The rows below come in pairs that one turn or mirror swaps. Which row does each named row swap with?
The rows were stretched afterwards, more along some directions than others.
Bedu: [ -4.6  26.8 -15.1 -24.7  -0.5   3.5  -8.1  -9.8 -11.1 -23.3   8.3  21.9
   4.0   2.1  38.6  10.9  -0.6  -7.9  28.1 -17.8 -12.7 -18.5]
Dipa: [  6.3  -0.3  -0.8  -6.6 -35.3  25.5  -4.2 -15.1   4.8 -10.7   8.9   6.3
  15.9  -3.0  28.0   9.0   6.1   6.1 -16.8   6.4  -3.6 -18.5]
doreg: [ 18.4  -0.5 -22.4   2.1 -29.3  24.9  -0.4  -3.0   2.8   2.1  -6.2  -2.9
   3.1   0.7  -8.8 -18.7   6.7   9.2 -22.9  11.8  17.1  -5.0]
Tol: [  1.8  22.8 -16.3 -19.3  -4.2  -0.3  -5.7 -12.6  -3.9 -30.8  -2.0  19.4
   3.1   6.6  26.1  10.4   8.1  -5.9  33.4 -16.6 -20.2 -12.6]
mos: [ -3.0 -14.5  13.6  16.7   6.8  -0.6  -7.8 -13.7   0.6  -9.9  -6.6   4.2
   0.8  -9.3  13.4   6.4 -11.0   6.9   0.8  -9.5  13.0   3.2]
dem: [  5.7   5.4  22.1  -8.1 -14.1   5.8  -6.7 -14.8  11.1  17.2  15.2  -7.1
  30.3  11.4   6.7  -4.0  12.5  15.3  -4.5  28.7   1.0   0.0]
nik: [ 18.9 -22.8   8.5 -17.6 -27.2  27.6 -23.7 -26.9  25.3  15.8   8.3  -5.4
  -7.1   4.0  22.9 -25.4  -8.5  23.3   7.6  13.5  18.6   0.7]
tudi: [  1.2  -5.1 -21.5   4.8  -5.8  15.4  -6.1  -9.7  -1.9 -13.8  -5.4  10.2
  -8.1  -7.2   6.6 -26.4 -13.8   2.2   0.0 -16.8  13.0   3.9]
mem: [-25.9 -22.3 -20.4   0.8  -9.3   4.5 -10.7   7.9  -2.7  -0.6  -4.2 -16.9
 -18.9   1.4  -3.6 -14.7 -27.7   0.3 -16.0 -16.5  25.7   1.1]
Lanis: [ -9.4  24.5 -13.0 -21.5   2.0  -0.2 -16.2 -15.1 -13.3 -24.4  14.1  20.5
   6.6   3.7  44.4  11.6  -6.7  -4.1  22.1 -17.5  -5.1 -14.1]
sofif: [  7.5  -3.4  -2.7   0.2 -33.8  28.5  -4.3 -25.2   9.2   3.2  18.0   7.7
   0.7   1.4  25.1   7.4   8.1  10.6 -10.7   8.5  -6.9 -23.0]
Faki: [-17.4 -25.2 -19.8  -8.3 -11.4   0.7  -8.7   6.4  -1.9   0.7 -16.3 -17.3
 -22.1   0.2  -3.3 -26.2 -16.1   3.1  -0.6 -19.5  16.8  -0.2]
mutad: [ -7.8 -15.1   3.3   6.1   4.3   7.9   2.3  -4.4  -1.5   8.5  13.2  -6.7
   9.0 -20.1   2.6 -18.7 -13.7  -2.7 -25.5  -0.5  24.0  14.7]
vid: [  6.3   2.1  -7.9  -0.2 -29.8  23.9  -6.4 -22.5   6.7   8.8  15.4   5.7
  -1.1   1.2  14.9  -0.7   7.8   7.8 -12.4   3.0 -10.0 -16.2]
makeb: [  6.1  -9.5   2.9   9.2 -19.2  10.4  -8.0   0.0   1.2  16.1  -0.2  -6.5
  11.5  -5.4   7.1  -0.9  -4.1  12.5 -22.0   7.6  19.7  -8.3]
mizi: [  4.1   6.6  -9.9  10.1  -1.6 -13.2   7.0 -15.0  17.6 -27.9   0.6  10.2
  12.2   7.4   3.3  20.7   6.8  -6.9  20.9  -4.2 -15.3  -0.9]
nufe: [ 13.1   3.7  14.2 -16.6 -12.0   6.7  -8.3 -10.2   2.4  23.4   6.9  -2.2
  25.7   7.2   5.9 -19.1  14.8  14.6  -3.2  20.3  -8.7   3.6]
mot: [-24.5  -2.2  14.6  10.5  -6.0 -18.7  19.3   6.4  16.3 -24.2  -2.4  -5.7
   6.8   7.4 -18.0  15.0 -12.6   0.6  13.7  -1.4  -7.7   4.8]
tuke: [-11.4 -15.6   5.9   8.3  -0.1   6.8   5.9   0.2   2.3   3.9  12.3  -4.9
  11.3 -16.1   5.6 -17.9 -14.9  -2.0 -20.0   3.0  21.5   8.4]
Kitum: [ 10.7  -3.0  -8.0   2.0 -36.9  26.8   0.1 -21.6   7.1   1.0  12.2   5.9
   5.1  -0.7  16.7   6.2   8.9   8.3 -18.5   4.5  -8.0 -17.4]
pivob: [-27.2  -6.1  -1.1  17.1 -10.8   1.7 -12.9   1.1  -4.1 -15.4  31.9   5.3
  14.5   5.3  26.9  22.2 -36.5   1.0 -34.2   1.8  32.1  -6.2]
gedab: [ -2.4  -6.9   7.9  12.9  -8.0   5.5  -9.7   0.7  -2.1  21.2   2.5 -10.6
   5.8  -5.9   4.2   1.9 -11.4   7.5 -26.2   3.9  25.3  -5.7]
Tovas: [ 19.5  -2.9   9.4 -23.2 -16.0  14.7  -2.5  -6.6   5.0  17.5   0.6   0.8
  12.6   2.5   1.6 -30.5  19.2  17.0   4.7  11.4 -12.1   4.8]
Vus: [  0.6   1.0 -20.1   0.3  -4.6  13.5 -11.7 -12.1  -4.6 -16.7  -2.7   9.6
  -6.9  -4.5  10.9 -22.3 -13.8   3.9  -1.2  -9.8  14.9   0.4]
Papos: [-16.0  -7.8   3.6   5.9   4.3 -19.3   0.1  19.4  -4.4 -10.1  15.3  -9.7
  20.1   5.1  -0.9  13.6 -11.6  -1.7 -15.6  19.7  37.3   5.7]
gelu: [ -4.1   9.4  -5.9   9.0  -5.6 -14.1  -1.7 -12.4  16.3 -32.2   8.9 -11.1
   9.6   5.0  -0.2  13.5  -1.8  -8.7   6.2   2.5  -1.5   5.7]
paroz: [  9.5  -5.8 -16.0   2.1  13.5  17.0   7.5 -11.5  -3.4  19.3  -3.5   1.1
  -5.0   0.4 -10.3 -16.6  -2.9 -10.1  -0.4 -13.6  10.1  14.2]
kuri: [  3.5 -13.2  10.2  30.7   4.1   1.6  -0.3  -9.1   6.5 -13.4   5.5  19.8
  11.9  -1.1  11.7  21.6 -16.9   5.0  -5.0  -1.4  15.1   4.7]
Zaf: [-24.6 -10.3  13.4  11.4  -6.5 -19.1  15.4  -2.3  22.0 -20.2   0.0  -9.7
  -1.2  11.9 -13.0  16.5 -17.3   5.0  16.3  -0.4   2.2   9.3]
Ter: [ 13.0  -1.5  -1.9  -8.4 -22.2  24.3  -7.2 -15.2  -1.3  -6.4   5.9  15.9
  26.5  -7.9  34.5   3.6   6.6   5.5 -19.1   3.9  -1.8 -10.4]
toze: [-26.3   5.2  -0.9   8.3   0.8   1.8 -12.1  -5.2  -7.5 -10.6  32.5  14.1
  15.7   3.1  38.7  29.0 -32.5  -3.3 -19.4  -0.2  22.7 -12.7]
zege: [ -6.2  12.4   4.1   9.9  -5.4  -3.7  -1.3  13.9  -4.7  -6.6  14.9  -3.7
  16.5  -6.3  -5.0   2.2  28.3   0.6 -18.3   6.4  -4.2   9.0]
loni: [-12.2 -10.3 -10.4   8.3   0.5  -1.5   4.0  11.5  -6.5  -7.5  19.0  -2.0
   5.3   6.8   3.4   5.5 -24.1  -6.4 -12.5  17.0  48.5   2.3]
Lizad: [ 14.5   3.9  -8.3 -10.6 -15.6  23.0  -9.3 -13.8  -5.2 -13.0   7.1  14.7
  31.1  -7.1  31.3  -3.1   1.0  -0.3 -21.1  -2.7   7.2  -0.5]
gof: [ -3.2 -13.1  11.8  24.1   7.6   3.3  -3.5 -15.3   2.2  -9.8   3.4  10.9
   3.2  -8.2  14.6  12.2 -14.5   6.4   1.9  -7.0  13.8   4.1]
nad: [ 17.2  -5.1 -20.9   6.8 -26.7  18.9  -0.7   0.8   3.4   1.3  -4.3   0.0
   6.4   5.9  -8.3 -15.2   5.1   8.8 -19.3  12.4  19.1  -4.0]
meger: [-19.0  20.9  -0.5  -4.7   2.6   4.7 -12.5 -11.3  -9.7 -17.3  29.1  16.4
  14.5   4.5  40.9  25.5 -21.9  -7.3  -0.6  -5.0   9.0 -14.3]
sidu: [ -8.1  11.0   0.1   9.8 -13.9  -0.5  -3.8   9.9  -3.8  -6.5  15.2  -2.7
  19.1  -4.1   0.9   3.2  26.9   7.2 -19.8   7.1  -6.1   3.1]
giled: [ 13.4 -20.8   3.9  -5.6 -26.7  23.0 -26.6 -14.3   8.6  13.0   4.5   4.8
   9.1  -7.9  33.2 -20.7  -8.8  24.1 -16.6   4.9  24.0  -6.4]
gon: [-18.6  -5.9   7.3  11.9   1.5 -13.1   9.2  23.8  -1.2  -7.5  17.5  -7.3
  21.9   5.4   0.2  15.6  -7.1  -1.9 -14.6  22.1  35.5   1.5]
vob: [ 16.5  -1.6 -25.0  -0.5 -27.6  23.8   0.1   6.7  -1.0   1.5  -3.6   1.5
   6.2  -0.3  -5.6 -16.9   8.5   3.1 -21.9   8.3  18.3  -4.3]
tavad: [  8.6  -2.9 -15.6 -13.4  -6.8  23.9 -13.4 -14.6 -12.8  -7.2   4.9   5.9
  23.4  -8.5  28.6  -6.5  -5.2  -1.7 -25.8  -9.9   9.7   6.4]
fumed: [  1.9  -4.1 -21.6   5.3  -2.9  15.7  -8.1 -13.7  -1.3 -17.6   2.3  13.8
  -6.0  -4.2  11.7 -17.7 -19.7  -4.1   0.8 -11.1  14.6   1.1]
zis: [-16.4 -12.1   9.7   0.9  -8.8 -12.1   5.9  -8.2  23.6 -12.2  10.2 -10.3
  -6.6  18.6  -4.3   7.9 -23.0   9.5  20.0   5.9  12.0   4.2]
bevu: [ -3.0   5.3  -1.4   5.0  -8.9   0.8  -8.3   4.7  -4.0   8.7  13.3   9.7
  14.3  -5.7   8.6  -4.5  24.3   7.3 -14.3   1.6 -12.4  -5.0]
pusa: [ -9.5 -19.8   0.7   0.7  -1.0  -2.2  -8.3 -10.6  -2.4  -1.3 -23.2  -7.0
  -9.5  -7.8   5.2 -18.0  -1.0   9.6   9.7 -22.7   6.7   4.6]
rukuf: [ 11.0 -14.9   4.6   5.1 -23.0  15.4 -21.0  -6.7   2.3  14.9   1.9   3.0
  15.4  -8.4  23.2 -11.4  -7.6  17.6 -26.7   5.4  19.5  -5.8]
fazi: [ -1.4  12.8 -10.2  12.2  -5.0  -9.7   5.0 -14.8  15.1 -33.2   7.7  -2.9
  14.8   5.4  -0.4  17.3   1.6  -8.0   9.0  -0.2  -9.0   5.5]
Rakad: [-31.1  -8.8 -10.3  11.3  -4.0   5.1 -12.2  -1.7  -8.0  -7.7  26.5  -5.9
   7.8   3.0  21.5  19.1 -38.5  -1.9 -37.9  -7.8  36.7   2.3]
Mizag: [ 22.1 -26.6   3.6 -16.5 -27.3  33.7 -24.2 -25.4  18.6  18.9  12.7  -3.6
 -10.3  -1.8  25.2 -30.5 -14.2  26.6  -0.8   7.8  24.5   2.7]
lil: [ -8.6 -22.5  11.8  -1.3 -18.8  -5.3  -2.7 -17.2  30.5 -10.9   7.5  -9.7
  -5.9  17.2   3.4   4.1 -20.9  14.0  22.0  12.8  15.9   0.0]
desam: [ 20.3   1.5   6.5 -13.3  -5.2  13.9   7.5   2.8   0.0  20.6   1.2  12.3
  13.4   0.1  -8.0 -22.3  13.3   4.5   6.7   6.0 -15.0   7.5]
Mol: [  3.1 -15.8 -17.2 -10.6 -10.7  24.2   2.5   0.5  -9.4   8.1   0.3  -0.8
  -0.7 -21.8   7.0 -40.6 -12.6  -4.5 -19.2  -6.2  25.1   6.1]
bukan: [ 13.0 -13.1   4.5  27.6   0.5   8.4   5.0  -3.3   7.2  -9.5   6.7  24.3
   9.9   2.6   4.6  18.2 -16.7   3.2  -5.0   2.2  10.0   2.8]
nol: [ -6.5  -5.2  -6.4  19.0   4.3  -2.5   5.3  -2.9  -3.0  22.2  -4.2 -10.4
  -1.2   4.6 -17.0   1.7 -15.8  -4.1 -13.8  -9.0  15.3   2.7]
Pigo: [ 24.8 -14.9   0.5  -0.5  -8.1  15.8   2.4  -0.6   9.9  -6.9   2.8  13.5
  -5.1   7.4  -0.6  -2.2  -8.6   9.8  14.4   4.8   4.8   7.6]
Binog: [ 19.5  -8.3   2.6   3.4  -3.4  11.4  10.3   6.7   9.0  -3.7  -1.9  17.4
  -3.2   6.8 -11.5  -0.7  -4.0   1.4  15.1   3.1  -9.0   6.1]
Bopu: [ 18.4  -2.2 -21.2  -6.1   8.2  26.6   2.8 -15.5  -4.2  11.7  -8.1   3.7
   5.1  -2.7  -5.0 -18.8   2.0 -10.6  -5.8 -11.6   5.9  13.6]

gelu is swapped with zege
Kitum is swapped with Lanis
Dipa is swapped with meger

